50 stands for zero in the data rows.
Here are some points, each followed by its number:
[30, 53, 44, 30, 43, 55, 41, 48, 47, 35, 51, 53, 30, 46, 60, 53, 51, 40] 0
[24, 46, 97, 21, 36, 78, 52, 70, 43, 62, 45, 27, 80, 58, 26, 57, 38, 49] 1
[56, 47, 32, 50, 56, 46, 44, 40, 51, 31, 49, 51, 46, 47, 68, 51, 50, 55] 2
[51, 33, 38, 48, 53, 44, 55, 41, 49, 45, 48, 42, 45, 46, 64, 50, 59, 49] 3
[55, 50, 40, 48, 53, 43, 52, 39, 39, 48, 47, 44, 40, 43, 50, 50, 49, 54] 4
[67, 57, 99, 99, 35, 99, 28, 99, 70, 64, 55, 99, 99, 47, 57, 43, 68, 52] 5
[50, 46, 51, 41, 52, 45, 39, 37, 51, 56, 51, 47, 56, 57, 38, 63, 42, 43] 6
[74, 50, 13, 80, 63, 36, 40, 47, 50, 34, 52, 72, 14, 49, 64, 55, 36, 41] 7
[59, 42, 48, 46, 54, 43, 49, 39, 39, 61, 52, 40, 49, 51, 36, 30, 43, 47] 8
[49, 66, 25, 58, 46, 54, 52, 55, 55, 52, 51, 29, 67, 39, 60, 64, 68, 52] 9
[50, 68, 48, 43, 55, 32, 57, 43, 50, 50, 47, 56, 42, 47, 45, 60, 56, 51] 10
[23, 40, 55, 31, 50, 61, 41, 44, 61, 31, 49, 61, 43, 46, 47, 49, 49, 55] 11
[99, 34, 46, 99, 40, 00, 73, 99, 58, 73, 47, 39, 65, 57, 26, 65, 53, 47] 12
[52, 57, 36, 48, 56, 56, 44, 37, 52, 60, 51, 40, 67, 56, 44, 60, 40, 46] 13
[42, 54, 57, 42, 56, 53, 36, 39, 47, 51, 49, 61, 49, 55, 47, 37, 41, 45] 14
[37, 40, 77, 64, 40, 99, 54, 99, 47, 49, 55, 60, 80, 48, 91, 33, 81, 43] 15
[51, 42, 38, 48, 58, 41, 68, 44, 48, 23, 45, 47, 40, 44, 67, 39, 54, 50] 16
[23, 45, 44, 32, 45, 80, 59, 55, 64, 31, 47, 51, 42, 47, 68, 50, 54, 55] 17
[42, 50, 43, 38, 48, 30, 63, 48, 61, 41, 47, 42, 47, 46, 42, 70, 53, 57] 18
[46, 42, 36, 43, 47, 39, 55, 46, 49, 46, 51, 44, 52, 44, 55, 56, 50, 45] 19
[45, 49, 37, 40, 56, 26, 66, 42, 49, 48, 49, 48, 29, 55, 38, 30, 48, 48] 20
[26, 58, 72, 24, 54, 76, 48, 46, 46, 54, 51, 52, 56, 55, 48, 41, 44, 45] 21
[56, 60, 24, 51, 57, 35, 42, 38, 56, 51, 49, 85, 50, 54, 42, 69, 36, 42] 22
[38, 43, 47, 43, 50, 70, 53, 55, 45, 46, 50, 46, 51, 49, 63, 48, 54, 50] 23
New points follow, each followed by the numbers of its three nearest points above, looking only along the 4 directions in which the numbered points spread most, nearest first.
[37, 33, 52, 44, 43, 65, 69, 52, 58, 40, 52, 54, 45, 45, 73, 71, 55, 57] 23 17 3
[51, 76, 38, 48, 54, 27, 34, 41, 51, 53, 52, 58, 41, 49, 54, 27, 47, 47] 10 22 4
[43, 29, 53, 45, 53, 30, 40, 41, 52, 52, 50, 57, 47, 53, 51, 34, 46, 49] 10 13 4
[43, 43, 27, 36, 49, 64, 49, 54, 58, 36, 49, 49, 35, 43, 91, 49, 64, 57] 16 17 2
[44, 50, 48, 48, 50, 45, 41, 44, 52, 40, 48, 63, 49, 44, 77, 42, 55, 56] 2 23 0
[47, 55, 43, 44, 48, 33, 42, 39, 49, 47, 51, 66, 25, 52, 51, 52, 44, 35] 10 4 22
[57, 64, 35, 63, 60, 46, 45, 31, 46, 51, 53, 51, 44, 51, 38, 39, 53, 47] 10 4 13
[49, 53, 44, 40, 47, 55, 57, 45, 43, 54, 47, 40, 55, 51, 46, 63, 48, 50] 8 13 19
[68, 53, 12, 58, 60, 35, 49, 41, 55, 56, 51, 41, 66, 58, 51, 64, 43, 46] 10 4 20
[73, 62, 37, 56, 42, 49, 38, 75, 52, 74, 50, 46, 63, 47, 31, 13, 70, 50] 9 13 8
[49, 60, 31, 49, 52, 45, 56, 45, 59, 37, 48, 39, 61, 44, 74, 60, 66, 66] 3 16 9
[52, 37, 40, 48, 53, 57, 41, 40, 51, 29, 49, 51, 45, 42, 69, 62, 46, 53] 2 3 0
